(in the rows, 100 means zero)
One turn sends every row of this set to another row. A few are shown first. Where does it send the rows asked after them?
q38: |  73 |  95 | 102 |  98 |  66 |  94 | 116 | 119 |  87 | 112 | 115 | 126 | 111 |  74 |  99 | 106 | 104 |  70 | 127 |  98 |  83 |  91 |  89 |  84 |  96 |  80 | 123 |  66 |  97 | 132 |  77 | 127 |
q962: |  74 |  88 |  76 |  92 |  97 |  56 |  81 | 110 |  80 |  78 |  88 | 101 | 104 | 137 |  90 | 110 |  88 |  97 | 160 | 102 |  91 | 108 |  68 | 104 |  92 |  98 | 129 | 107 | 100 | 103 | 106 | 130 |
q804: |  69 | 106 | 115 |  96 |  65 | 101 |  88 | 107 |  90 | 100 |  98 | 103 | 100 |  70 |  93 | 104 | 110 |  77 | 106 |  96 |  77 |  87 |  82 |  91 | 106 |  81 | 127 |  68 | 103 | 135 |  88 | 124 |
q809: |  69 |  97 |  78 |  92 |  98 |  56 |  99 | 105 |  75 |  90 |  83 | 105 |  97 | 124 | 103 | 120 | 103 |  96 | 163 |  88 |  88 | 111 |  80 |  98 |  92 | 108 | 129 | 107 |  94 | 118 | 106 | 133 |
q530: |  90 |  89 |  63 |  88 | 112 |  54 |  87 | 104 |  81 |  94 | 100 | 100 | 101 | 122 |  93 | 123 |  96 |  94 | 146 |  97 |  97 | 106 |  72 | 105 |  82 |  79 | 133 | 100 |  84 | 113 |  99 | 131 |
q312: |  89 |  98 |  76 | 101 | 102 |  70 |  63 |  98 |  58 | 103 | 101 |  90 |  84 | 130 |  96 |  94 |  95 |  71 | 123 |  92 |  85 |  87 |  98 | 125 | 113 |  88 | 115 | 111 |  93 | 105 |  57 | 141 |
q937: |  66 | 107 | 114 |  95 |  61 |  94 |  92 | 117 |  90 | 101 | 100 |  97 |  97 |  71 |  91 | 105 | 105 |  82 | 110 |  96 |  77 |  88 |  92 |  93 | 109 |  81 | 126 |  68 | 107 | 136 |  89 | 128 |
q296: |  65 |  96 | 115 | 106 |  79 |  98 |  87 | 118 |  86 | 111 | 110 | 112 | 104 |  67 |  96 | 106 | 118 |  77 | 112 | 112 |  95 |  80 |  85 |  76 | 117 |  79 | 118 |  77 | 110 | 129 |  74 | 123 |
q335: |  78 |  97 |  92 |  98 | 107 |  92 |  89 | 101 |  68 |  91 |  93 |  94 |  78 | 138 |  99 | 115 |  82 |  85 | 162 |  94 |  86 |  88 | 105 |  95 | 116 | 108 | 113 |  98 | 110 |  92 |  69 | 138 |
q548: |  70 |  93 |  97 | 109 |  57 |  99 |  98 | 109 | 102 | 118 | 108 | 117 | 112 |  76 |  96 | 104 | 104 |  75 | 107 | 111 |  73 |  97 |  80 |  89 | 107 |  77 | 119 |  68 |  90 | 125 |  76 | 127 |
q627: |  82 |  84 |  85 | 104 |  94 |  68 |  65 | 111 |  74 |  96 |  99 |  98 |  91 | 148 | 104 |  79 |  90 |  79 | 131 |  93 |  84 |  97 |  89 | 122 | 115 |  98 | 113 | 112 |  97 |  88 |  61 | 137 |
q307: |  62 |  92 | 108 | 109 |  69 |  99 |  89 | 126 |  92 | 112 | 117 | 109 |  98 |  63 | 101 | 106 | 109 |  89 | 116 | 113 |  97 |  88 |  96 |  77 | 120 |  77 | 116 |  71 | 113 | 127 |  71 | 122 |
q221: |  70 |  84 |  78 | 132 |  91 |  74 |  89 | 100 |  72 | 100 |  95 | 113 |  94 | 121 | 103 | 117 | 103 |  94 | 148 | 117 | 101 | 111 |  82 |  99 | 140 | 120 | 104 | 117 | 100 |  93 |  73 | 139 |
q752: |  88 |  89 |  60 | 104 |  99 |  63 |  94 |  89 |  70 |  98 | 109 | 108 | 107 | 113 |  91 | 128 | 100 |  96 | 153 | 120 |  99 | 105 |  67 |  90 | 128 | 108 | 129 | 116 |  92 | 104 |  85 | 146 |
q757: |  72 |  98 | 101 | 100 |  62 |  93 | 113 | 128 |  90 | 111 | 117 | 117 | 106 |  69 |  99 | 112 |  99 |  78 | 128 |  99 |  87 |  91 |  95 |  79 |  98 |  79 | 124 |  60 | 106 | 134 |  80 | 128 |
q719: |  97 |  72 |  73 |  85 | 117 |  68 |  82 | 114 |  86 | 104 | 124 |  94 |  96 | 142 | 106 | 104 |  95 |  97 | 115 |  94 | 106 |  95 |  78 | 109 | 115 |  81 | 122 |  87 |  78 | 104 |  70 | 128 |
q324: |  78 |  72 |  73 | 100 | 112 |  60 |  96 | 125 | 103 | 104 | 119 | 108 | 100 | 140 | 120 | 115 |  87 |  95 | 129 | 101 | 110 | 111 |  75 | 100 | 115 |  96 | 109 |  86 |  80 | 107 |  88 | 118 |
q148: |  76 |  90 |  85 | 104 |  88 |  63 |  64 | 116 |  74 |  97 |  90 |  95 |  90 | 138 | 117 |  84 | 100 |  81 | 116 |  83 |  84 | 108 |  80 | 134 | 112 |  98 | 113 | 107 |  86 | 104 |  72 | 132 |
q474: |  91 |  97 |  81 |  99 | 114 |  90 |  94 |  87 |  64 | 104 | 100 |  94 |  81 | 123 |  88 | 130 | 105 |  90 | 155 |  96 |  96 |  88 | 108 |  91 | 117 | 103 | 108 | 105 | 107 | 101 |  63 | 143 |
q215: |  76 |  81 |  77 | 112 |  95 |  75 |  87 |  97 |  80 |  94 | 100 | 106 | 104 | 132 |  99 | 114 |  89 | 105 | 160 | 126 |  90 | 105 |  79 |  87 | 135 | 113 | 115 | 117 |  99 |  91 |  77 | 137 |
q159: |  64 | 100 | 107 | 109 |  49 |  81 |  94 | 122 |  80 | 108 | 108 | 118 | 115 |  66 |  87 |  97 | 121 |  82 | 125 | 100 |  90 |  88 |  90 |  93 | 101 |  86 | 124 |  83 | 112 | 129 |  80 | 137 |
q203: |  71 |  92 |  95 | 108 |  51 |  95 |  96 | 116 | 103 | 116 | 113 | 115 | 114 |  75 |  98 |  99 | 105 |  84 | 106 | 112 |  78 | 102 |  86 |  91 | 107 |  78 | 118 |  69 |  97 | 124 |  72 | 128 |
q929: |  70 | 101 |  97 |  98 | 120 |  84 |  91 | 109 |  77 | 105 |  95 |  91 |  68 | 135 | 110 | 113 |  91 |  82 | 149 |  85 |  90 |  86 | 114 |  95 | 122 | 114 | 103 |  93 | 101 | 104 |  69 | 127 |
q709: |  85 |  68 |  86 |  88 | 119 |  68 |  86 | 129 |  89 |  93 | 113 | 101 |  94 | 152 | 114 | 101 |  82 | 101 | 142 |  97 | 102 |  98 |  77 | 101 | 110 |  83 | 118 |  90 |  88 |  99 |  78 | 121 |
q310: |  65 |  96 | 108 | 111 |  56 |  87 |  98 | 119 |  77 | 108 | 108 | 126 | 114 |  64 |  89 | 100 | 127 |  73 | 119 | 102 |  91 |  83 |  83 |  89 | 103 |  85 | 123 |  86 | 111 | 127 |  79 | 135 |

q312 turns into q474
q548 turns into q804
q757 turns into q203
Now find these:
q627 turns into q335
q809 turns into q324

One turn sends every row of this set to another row. A few are shown first. Where does it send the rows asked after them?
q341: |  97 |  99 |  66 |  91 |  66 |  84 |  98 | 107 | 106 | 101 |  88 | 107 |  90 |
q280: | 105 | 119 |  90 | 125 |  88 |  84 | 110 | 111 |  84 |  99 | 100 | 118 | 119 |
q665: |  90 | 101 |  84 | 116 |  88 |  66 | 110 |  93 | 100 |  94 |  84 | 104 |  81 |
q456: | 107 | 119 |  88 | 119 |  84 |  98 | 115 | 102 |  90 | 107 |  75 | 114 | 103 |
q157: |  88 |  93 |  88 | 105 |  95 |  78 | 111 |  95 | 103 |  74 |  87 |  99 |  63 |
q867: |  98 | 102 |  57 |  99 |  70 |  86 | 106 | 114 | 100 |  90 |  73 |  90 | 109 |
q566: | 108 | 106 |  97 | 126 | 106 |  89 |  82 | 106 | 115 |  69 | 100 | 105 | 129 |
q811: | 106 | 119 |  74 |  95 | 116 | 112 |  80 | 128 |  99 |  74 | 105 |  86 | 112 |
q605: |  93 | 108 |  75 | 131 |  83 |  62 | 100 | 101 | 105 |  91 |  88 |  98 | 102 |
q876: | 104 | 112 |  77 |  91 |  97 | 116 |  83 | 107 | 112 |  47 | 113 |  93 |  99 |
q15: | 110 |  98 | 106 | 121 | 106 |  94 | 119 |  96 | 109 |  89 |  78 | 117 | 106 |
q151: | 115 |  93 |  81 |  90 |  97 | 112 | 108 | 117 | 113 |  46 | 108 |  98 |  89 |
q502: | 110 |  95 |  94 | 111 | 108 |  97 |  82 | 103 | 126 |  52 | 108 | 103 | 115 |
q512: | 116 | 105 |  72 | 104 |  90 | 101 |  89 | 122 | 114 |  51 | 118 |  96 | 118 |
q248: |  91 |  96 |  71 | 119 |  91 |  81 |  85 | 112 | 118 |  51 | 101 |  80 |  92 |
q569: |  80 | 101 |  76 |  92 |  72 |  96 |  92 | 102 | 105 |  92 | 110 | 111 |  73 |
q196: | 108 | 114 |  77 |  86 | 114 | 119 | 112 | 103 | 110 |  94 | 107 | 104 |  79 |
q572: | 112 | 121 |  76 | 113 | 102 | 108 |  83 | 135 |  95 |  95 |  92 |  92 | 118 |
q518: | 115 |  87 |  98 |  99 | 110 | 105 | 100 |  97 | 128 |  56 |  98 | 108 |  95 |
q817: | 107 | 105 | 102 | 133 | 105 |  88 | 100 | 103 | 107 |  87 |  85 | 112 | 126 |
q363: | 105 | 127 |  79 | 128 |  84 |  96 |  91 | 114 |  89 |  92 |  86 | 102 | 127 |
q423: | 113 | 116 |  79 | 102 | 101 | 113 | 117 | 112 | 107 | 113 |  95 | 110 |  86 |
q160: | 104 | 122 |  73 | 115 |  90 | 103 |  74 | 116 | 100 |  62 | 105 |  93 | 125 |
q662: |  94 | 106 |  67 | 131 |  84 |  71 |  87 | 111 | 115 |  70 |  97 |  85 | 108 |
q987: | 107 | 105 |  83 |  80 |  97 | 119 | 106 |  96 | 111 |  62 | 102 | 105 |  74 |
q87: |  84 | 110 |  57 | 110 |  85 |  97 | 108 | 116 |  96 |  71 |  81 |  76 | 115 |
q271: | 113 |  88 | 105 | 104 | 109 | 100 | 116 |  93 | 119 |  74 |  84 | 115 |  91 |
q172: |  69 | 111 |  68 | 113 |  93 | 108 | 103 | 111 |  93 |  62 | 101 |  79 |  98 |
q746: | 104 | 106 |  98 | 109 |  97 |  95 | 130 | 105 |  82 |  95 |  88 | 120 |  91 |
q80: | 107 | 108 |  88 |  95 |  90 | 112 | 123 |  93 | 101 |  91 |  83 | 115 |  75 |
q53: | 112 | 118 |  77 | 122 |  86 |  87 |  90 | 118 | 102 |  78 | 115 | 105 | 133 |
q418: | 105 | 115 |  74 |  82 | 120 | 117 |  94 | 113 | 106 |  72 | 114 |  92 |  93 |
q273: |  89 |  89 |  82 | 105 |  96 |  86 |  97 | 105 | 113 |  51 |  95 |  88 |  70 |
q959: | 114 | 119 |  76 | 117 |  96 | 110 | 101 | 127 | 101 | 114 |  88 | 104 | 105 |
q430: |  66 | 108 |  77 | 105 |  87 | 107 |  96 | 104 |  98 |  73 | 116 |  98 |  79 |
q515: | 108 |  94 |  94 |  91 | 100 | 111 | 128 | 108 |  97 |  68 |  91 | 109 |  76 |

q80 turns into q987
q430 turns into q172
q15 turns into q271
Now find these:
q605 turns into q665
q423 turns into q196
q515 turns into q151

